Each path is a new rotation, seen through one point. The rows after it are directions, each followed by how far the rotation turns it, in degrees a step (0 if it stays put).
Each turn is a multiple of 5 degrees from 10 to 175, or 0.
Each row of a path follows its step; steps can be skipped.
Path 1:
step 0: [-0.88,-1.97,+0.35,-1.96,+5.62,-4.46,-0.48,-1.19,+0.01,+3.41,-1.33,-4.17,+0.74,-1.37,+1.30,+0.13,-2.87,-1.17,+0.21,-2.95,+0.83,-2.06,-3.72,-0.23,+1.20,+2.96,-0.31,+2.50,+2.03,-0.88,+0.53,-0.85,-0.54,+3.29,-6.21,+0.69]
step 2: [+2.43,-0.91,+3.28,+1.36,-5.24,+1.62,-2.52,+3.30,+1.78,+0.71,-0.35,+0.91,-2.88,-3.26,-0.08,-2.76,-0.33,-5.14,+0.81,+2.65,+3.24,+1.15,+3.39,+1.07,+2.79,-1.20,+3.58,-2.61,-0.24,+0.29,+1.10,+1.04,-2.20,-2.35,-0.80,-2.53]
step 3: [-1.51,-1.40,-1.14,+0.37,-3.02,-2.22,+3.93,+0.08,-1.81,+2.68,-0.51,+4.21,-5.18,-2.90,-2.60,+0.34,-1.45,-5.18,+2.32,+3.82,+2.48,-3.52,-0.02,+0.80,-0.15,-2.09,+1.16,+0.84,+0.40,-1.39,-0.56,-2.80,+0.28,-0.60,-0.43,+4.02]
step 5: [+1.81,+3.56,+5.24,-1.11,+3.40,-1.80,+3.36,+2.80,-0.37,-2.08,-1.76,-1.72,+3.75,+2.67,-2.35,+2.63,-3.01,+2.47,-0.71,+0.22,+0.53,+4.13,+0.77,+0.84,+3.85,+0.74,+0.92,-1.61,-0.97,+3.68,-0.11,-1.01,-2.06,-3.16,+0.46,-0.47]
step 6: [+2.64,+2.32,+3.66,+0.97,-1.45,-3.18,+1.78,+2.20,-2.58,+0.07,-0.04,+3.10,+0.97,-0.48,-0.26,+0.99,+3.06,+0.98,+2.87,+0.50,-3.21,+0.94,-2.95,-1.11,+0.05,-4.62,+1.00,-5.19,-0.11,+1.60,+2.27,+3.10,-0.79,-3.46,+3.69,-2.40]
step 7: [-2.20,-2.70,-2.34,-0.71,-0.95,-1.69,+1.74,-0.95,+0.15,-1.03,-2.62,+1.16,-1.22,-0.80,+0.71,-0.35,+5.44,-1.25,+4.39,-1.14,-0.44,-0.72,+3.26,-3.28,-1.60,-3.54,-0.74,-1.95,+3.64,+0.91,+5.05,-0.67,+4.24,+0.27,+3.76,-0.53]
step 8: [-0.07,+1.45,-4.56,-4.22,+3.19,-0.22,+1.34,-2.37,-1.98,-0.40,-1.60,-3.45,+0.34,+0.68,-2.50,-2.22,+0.23,+1.22,-2.15,-2.12,+0.17,-0.63,+3.84,-1.01,-5.12,-0.25,+1.15,+0.36,+3.38,+3.06,+1.71,-3.18,+2.04,+0.94,-0.06,+4.81]
step 10: [-2.71,+0.05,+4.92,+3.63,-5.19,+0.75,-2.93,-0.16,-0.42,-1.04,-0.33,+0.71,+6.39,-1.55,+1.22,-1.45,+0.23,+0.48,-0.38,-2.73,-2.41,+0.90,+1.69,-0.31,-1.32,-3.60,-0.63,-0.91,-1.96,-2.80,-2.69,-3.04,-0.32,-0.59,+0.25,-3.61]
step 12: [-1.47,-0.04,-5.22,-4.20,+1.90,+1.81,-1.41,-3.85,+3.06,+1.76,+1.17,-4.22,-0.12,-1.29,-0.04,+2.39,-2.40,-2.45,-0.16,-2.59,+2.76,-3.60,-3.63,-2.40,+1.11,+0.77,-2.92,+3.27,+1.31,+2.28,+0.39,+0.04,-0.89,+0.77,+0.93,-2.69]
[+0.02,-0.45,-0.28,+0.58,+0.06,+0.16,-0.16,-0.21,-2.14,-0.98,+0.65,+0.58,-0.23,-0.46,+0.96,-0.23,+0.35,-0.58,+0.79,+1.87,+1.17,-1.48,+1.17,-0.43,-0.67,-0.48,-0.78,-1.06,-0.41,+0.77,-0.01,+0.03,-0.38,+0.24,+0.06,-2.11] | 85
[+0.00,-0.26,+0.01,-0.10,+0.82,+1.00,+0.35,+0.37,-0.06,+0.71,-0.82,+1.13,-0.90,+1.30,+0.52,+1.83,-1.39,+0.17,+0.21,+1.42,-0.22,+0.76,-0.12,-0.65,-0.19,-0.36,+0.03,+0.15,-1.11,+0.59,+1.04,+0.06,+1.31,-2.32,+0.40,+0.17] | 35
[-0.23,-0.62,-0.12,-0.12,-0.49,-0.59,-1.48,-0.03,+0.62,+0.15,+2.77,+0.54,-0.25,-0.31,+0.20,+0.63,+0.19,-0.32,-0.07,-1.10,+0.31,-0.33,+0.20,+0.88,+1.27,-0.59,+1.09,-1.71,-0.20,+0.79,+0.52,-0.42,+1.52,-0.52,+1.18,+0.25] | 80
[-1.12,-0.31,+0.09,-0.24,-1.67,-0.35,+0.01,-0.15,+0.03,+1.35,-0.31,+0.75,+0.58,+0.33,-0.72,-2.55,-0.82,+0.00,+1.61,+0.54,-0.11,+0.91,+0.04,-0.49,+0.45,-0.29,-0.89,-0.95,-1.03,-0.06,-0.24,+1.66,+0.75,+0.24,+0.43,+0.40] | 90
[+0.21,-0.40,+0.27,+0.50,+1.04,-0.27,+0.19,+0.80,-0.59,-1.05,-0.49,-0.22,+0.89,-0.90,+0.96,-0.54,+0.37,-0.27,-0.85,-1.39,-0.25,+0.18,+0.39,+1.37,+0.58,-0.56,-1.21,-0.19,-1.39,+0.57,-1.08,+1.62,+0.25,-2.00,-1.17,+0.52] | 85
[+0.43,+2.13,+0.88,-0.16,+0.01,+1.32,+1.12,-0.19,-0.91,-0.22,-0.40,+1.41,+0.46,-0.32,-0.54,+0.37,+1.05,-1.23,+0.39,-0.55,-0.19,-0.52,+0.26,-0.34,+1.46,+0.77,+0.72,-0.03,-0.60,+0.78,+0.85,+0.29,+1.41,+1.31,-0.97,+0.48] | 25
